In the data rows, 50 means zero.
Each row has a hidden score. How much does it go up from the first row of each pair to the second? 15 means little or no change, 30 a big rise and 0 a big fall. The score is a weighted sum of the row's numbers plus the product of two more (or one squared), each taken from its middle value.
[66, 38, 73, 50, 73, 58, 59, 40, 46, 39]
[59, 55, 73, 46, 73, 52, 63, 38, 43, 38] ~ 25
[35, 35, 24, 41, 32, 44, 36, 31, 31, 59]
[36, 43, 42, 39, 55, 73, 65, 39, 37, 49] ~ 15
[50, 55, 57, 50, 55, 73, 56, 54, 56, 43]
[47, 35, 54, 36, 73, 48, 66, 41, 40, 53] ~ 16
[49, 64, 40, 64, 30, 30, 28, 57, 65, 40]
[63, 52, 64, 53, 44, 65, 50, 56, 58, 40] ~ 21
[54, 51, 49, 59, 32, 53, 54, 53, 59, 33]
[38, 39, 50, 41, 63, 73, 55, 39, 40, 50] ~ 13
[64, 43, 70, 32, 52, 38, 49, 53, 46, 34]
[36, 38, 34, 34, 59, 39, 44, 39, 36, 74] ~ 4
[49, 37, 49, 37, 56, 73, 73, 42, 42, 51]
[41, 51, 55, 55, 52, 64, 60, 46, 46, 46] ~ 11
[46, 53, 63, 56, 36, 61, 55, 57, 51, 35]
[73, 35, 73, 46, 58, 43, 49, 53, 41, 40] ~ 13
[37, 39, 34, 37, 56, 42, 50, 34, 34, 74]
[72, 51, 56, 48, 51, 36, 46, 32, 41, 31] ~ 15
[34, 41, 44, 38, 56, 73, 54, 41, 40, 60]
[34, 42, 33, 33, 59, 53, 43, 41, 37, 74] ~ 14
[56, 73, 43, 73, 32, 32, 34, 73, 73, 38]
[30, 32, 22, 40, 35, 34, 37, 40, 35, 67] ~ 18
[31, 39, 46, 40, 41, 73, 51, 41, 38, 45]
[35, 38, 33, 38, 61, 49, 48, 39, 47, 74] ~ 12
[38, 33, 52, 36, 68, 66, 73, 38, 42, 56]
[59, 73, 44, 73, 32, 30, 30, 73, 73, 38] ~ 11
[52, 73, 43, 73, 31, 33, 32, 73, 73, 38]
[34, 38, 41, 35, 69, 56, 59, 25, 37, 70] ~ 19
[73, 61, 73, 45, 57, 38, 41, 62, 53, 45]
[58, 73, 46, 73, 29, 31, 36, 73, 73, 37] ~ 4
[46, 41, 46, 38, 73, 52, 55, 38, 39, 59]
[67, 69, 47, 63, 36, 32, 40, 65, 66, 38] ~ 15
[53, 68, 44, 61, 31, 27, 30, 62, 66, 38]
[59, 73, 47, 73, 31, 36, 30, 73, 73, 39] ~ 15
[70, 60, 73, 61, 63, 30, 64, 71, 53, 42]
[30, 39, 47, 46, 72, 73, 67, 43, 37, 59] ~ 12
[71, 47, 69, 43, 53, 63, 73, 44, 43, 38]
[61, 64, 59, 59, 40, 57, 56, 65, 59, 37] ~ 12
[31, 38, 41, 36, 49, 73, 55, 41, 34, 56]
[55, 73, 43, 73, 30, 33, 35, 73, 73, 38] ~ 10
[68, 38, 70, 38, 71, 33, 32, 35, 48, 37]
[27, 42, 30, 39, 66, 50, 53, 41, 42, 74] ~ 10
[41, 42, 43, 49, 48, 73, 65, 40, 45, 46]
[28, 43, 35, 34, 50, 73, 51, 35, 37, 55] ~ 12
[29, 34, 35, 34, 57, 48, 48, 31, 36, 74]
[30, 37, 34, 33, 59, 48, 43, 37, 39, 74] ~ 14
[44, 42, 55, 29, 73, 69, 69, 39, 46, 61]
[61, 35, 72, 41, 73, 53, 73, 37, 39, 53] ~ 18
[55, 73, 43, 73, 33, 33, 31, 73, 73, 39]
[58, 73, 47, 73, 34, 33, 31, 73, 73, 36] ~ 15
[55, 73, 42, 73, 35, 35, 34, 73, 73, 40]
[37, 35, 27, 35, 40, 61, 41, 37, 30, 66] ~ 20
[58, 73, 45, 73, 32, 36, 30, 73, 73, 39]
[66, 43, 73, 46, 46, 39, 41, 64, 55, 38] ~ 21
[29, 38, 38, 31, 55, 54, 47, 35, 42, 74]
[50, 60, 68, 67, 41, 51, 48, 65, 60, 33] ~ 20
[54, 38, 65, 42, 54, 68, 55, 47, 49, 47]
[36, 38, 39, 40, 60, 73, 43, 27, 36, 59] ~ 13
[53, 32, 66, 45, 73, 62, 73, 42, 42, 60]
[59, 65, 41, 68, 32, 26, 27, 62, 71, 39] ~ 9
[58, 73, 49, 73, 30, 32, 33, 73, 73, 36]
[64, 63, 59, 62, 35, 25, 34, 68, 60, 40] ~ 20
[65, 62, 69, 61, 41, 54, 43, 62, 63, 36]
[48, 59, 31, 62, 29, 30, 37, 59, 61, 39] ~ 12
[41, 38, 52, 34, 73, 65, 73, 36, 37, 65]
[36, 40, 24, 33, 51, 54, 43, 34, 39, 74] ~ 15
[65, 52, 65, 54, 58, 55, 58, 57, 46, 38]
[36, 37, 30, 28, 66, 34, 52, 42, 38, 74] ~ 12
[53, 73, 41, 73, 29, 33, 34, 73, 73, 37]
[55, 69, 58, 69, 44, 48, 48, 70, 65, 37] ~ 17
[40, 39, 41, 50, 49, 73, 55, 45, 43, 49]
[29, 37, 31, 33, 54, 42, 45, 34, 35, 74] ~ 11
[22, 36, 35, 31, 53, 53, 44, 33, 32, 74]
[26, 38, 22, 36, 49, 53, 34, 42, 29, 72] ~ 9
[48, 56, 38, 66, 27, 29, 28, 60, 69, 40]
[51, 42, 61, 40, 73, 60, 73, 47, 41, 57] ~ 19
[33, 38, 31, 42, 48, 55, 43, 40, 37, 74]
[61, 48, 58, 57, 54, 53, 47, 55, 51, 41] ~ 16
[31, 34, 41, 43, 59, 72, 47, 38, 41, 66]
[62, 60, 68, 61, 48, 37, 57, 60, 51, 35] ~ 20
[59, 73, 48, 73, 36, 33, 33, 73, 73, 38]
[35, 34, 52, 31, 73, 45, 64, 38, 31, 56] ~ 28
[56, 73, 46, 73, 34, 33, 27, 73, 73, 39]
[54, 73, 45, 73, 29, 33, 31, 73, 73, 36] ~ 15
[68, 68, 51, 69, 32, 32, 30, 67, 73, 37]
[33, 34, 33, 39, 60, 39, 43, 32, 41, 74] ~ 14
[30, 43, 40, 36, 62, 72, 57, 33, 37, 65]
[34, 35, 42, 40, 73, 73, 62, 30, 39, 65] ~ 16
[56, 37, 70, 49, 62, 56, 54, 47, 43, 44]
[52, 64, 48, 71, 40, 51, 40, 66, 71, 38] ~ 12
[33, 40, 35, 41, 59, 55, 54, 42, 47, 50]
[45, 36, 55, 36, 72, 73, 73, 37, 51, 51] ~ 19
[63, 43, 61, 50, 51, 62, 56, 55, 51, 44]
[62, 64, 52, 58, 34, 28, 27, 62, 59, 36] ~ 10
[43, 38, 47, 32, 70, 70, 56, 37, 40, 61]
[53, 73, 43, 73, 31, 32, 31, 73, 73, 37] ~ 11
[61, 66, 61, 58, 39, 53, 48, 68, 63, 36]
[65, 63, 49, 57, 31, 34, 30, 63, 59, 37] ~ 14
[27, 32, 29, 30, 57, 56, 50, 34, 36, 74]
[58, 46, 65, 54, 53, 62, 46, 56, 52, 43] ~ 17
[70, 59, 56, 61, 28, 37, 33, 61, 62, 39]
[37, 34, 30, 33, 55, 43, 43, 38, 43, 74] ~ 14
[36, 39, 25, 42, 60, 46, 43, 38, 33, 74]
[33, 34, 26, 39, 50, 45, 38, 40, 35, 74] ~ 15
[48, 36, 49, 37, 60, 73, 63, 42, 45, 55]
[52, 39, 63, 32, 72, 54, 73, 37, 34, 57] ~ 15
[34, 41, 29, 39, 52, 57, 44, 37, 44, 74]
[52, 47, 65, 45, 69, 64, 67, 50, 46, 47] ~ 16
[31, 36, 28, 37, 53, 46, 42, 41, 34, 74]
[31, 31, 27, 36, 51, 65, 46, 35, 46, 60] ~ 20
[73, 61, 73, 63, 56, 43, 55, 64, 59, 44]
[58, 73, 48, 73, 31, 31, 34, 73, 73, 41] ~ 11
[34, 36, 45, 39, 64, 73, 49, 34, 33, 59]
[43, 37, 58, 43, 73, 68, 73, 42, 33, 59] ~ 17
[57, 73, 47, 73, 33, 31, 31, 73, 73, 39]
[73, 51, 73, 49, 64, 44, 49, 61, 47, 40] ~ 22
[68, 39, 63, 47, 71, 53, 72, 38, 40, 42]
[54, 37, 53, 40, 73, 62, 73, 38, 40, 59] ~ 15
[50, 44, 53, 43, 49, 73, 73, 44, 45, 43]
[47, 41, 57, 43, 73, 69, 73, 38, 39, 62] ~ 14
[35, 35, 25, 33, 54, 49, 47, 36, 41, 74]
[38, 46, 57, 35, 73, 70, 73, 31, 38, 62] ~ 18
[36, 41, 25, 34, 41, 56, 33, 38, 40, 62]
[67, 60, 53, 56, 35, 38, 46, 53, 55, 42] ~ 16
[45, 34, 46, 37, 72, 68, 70, 32, 38, 58]
[59, 68, 51, 66, 33, 35, 32, 67, 69, 37] ~ 9
[54, 73, 46, 73, 34, 33, 32, 73, 73, 40]
[59, 62, 54, 67, 35, 40, 43, 67, 70, 34] ~ 18
[39, 42, 35, 38, 55, 73, 64, 40, 33, 50]
[47, 44, 63, 37, 73, 57, 66, 41, 37, 59] ~ 22
[45, 44, 62, 42, 73, 56, 73, 35, 34, 61]
[61, 40, 73, 49, 64, 43, 66, 65, 50, 53] ~ 11
[34, 39, 35, 38, 59, 43, 43, 47, 35, 74]
[54, 73, 41, 73, 34, 33, 30, 73, 73, 38] ~ 11
[36, 31, 27, 35, 40, 44, 41, 32, 35, 68]
[56, 63, 43, 56, 33, 27, 32, 60, 61, 37] ~ 11
[54, 67, 44, 68, 32, 31, 34, 62, 67, 39]
[69, 62, 52, 62, 31, 29, 37, 67, 65, 43] ~ 19
[62, 58, 56, 58, 48, 60, 51, 44, 49, 45]
[53, 73, 44, 73, 33, 36, 32, 73, 73, 39] ~ 10
[68, 60, 67, 64, 48, 58, 61, 61, 57, 38]
[40, 34, 40, 39, 45, 73, 49, 39, 37, 45] ~ 14
[52, 73, 47, 73, 29, 32, 30, 73, 73, 39]
[66, 64, 71, 59, 47, 56, 64, 57, 57, 43] ~ 21
[36, 36, 42, 38, 48, 73, 49, 40, 37, 49]
[58, 73, 46, 73, 35, 33, 35, 73, 73, 40] ~ 12
[66, 52, 73, 48, 36, 41, 53, 50, 51, 32]
[32, 36, 27, 33, 60, 50, 43, 35, 36, 74] ~ 5
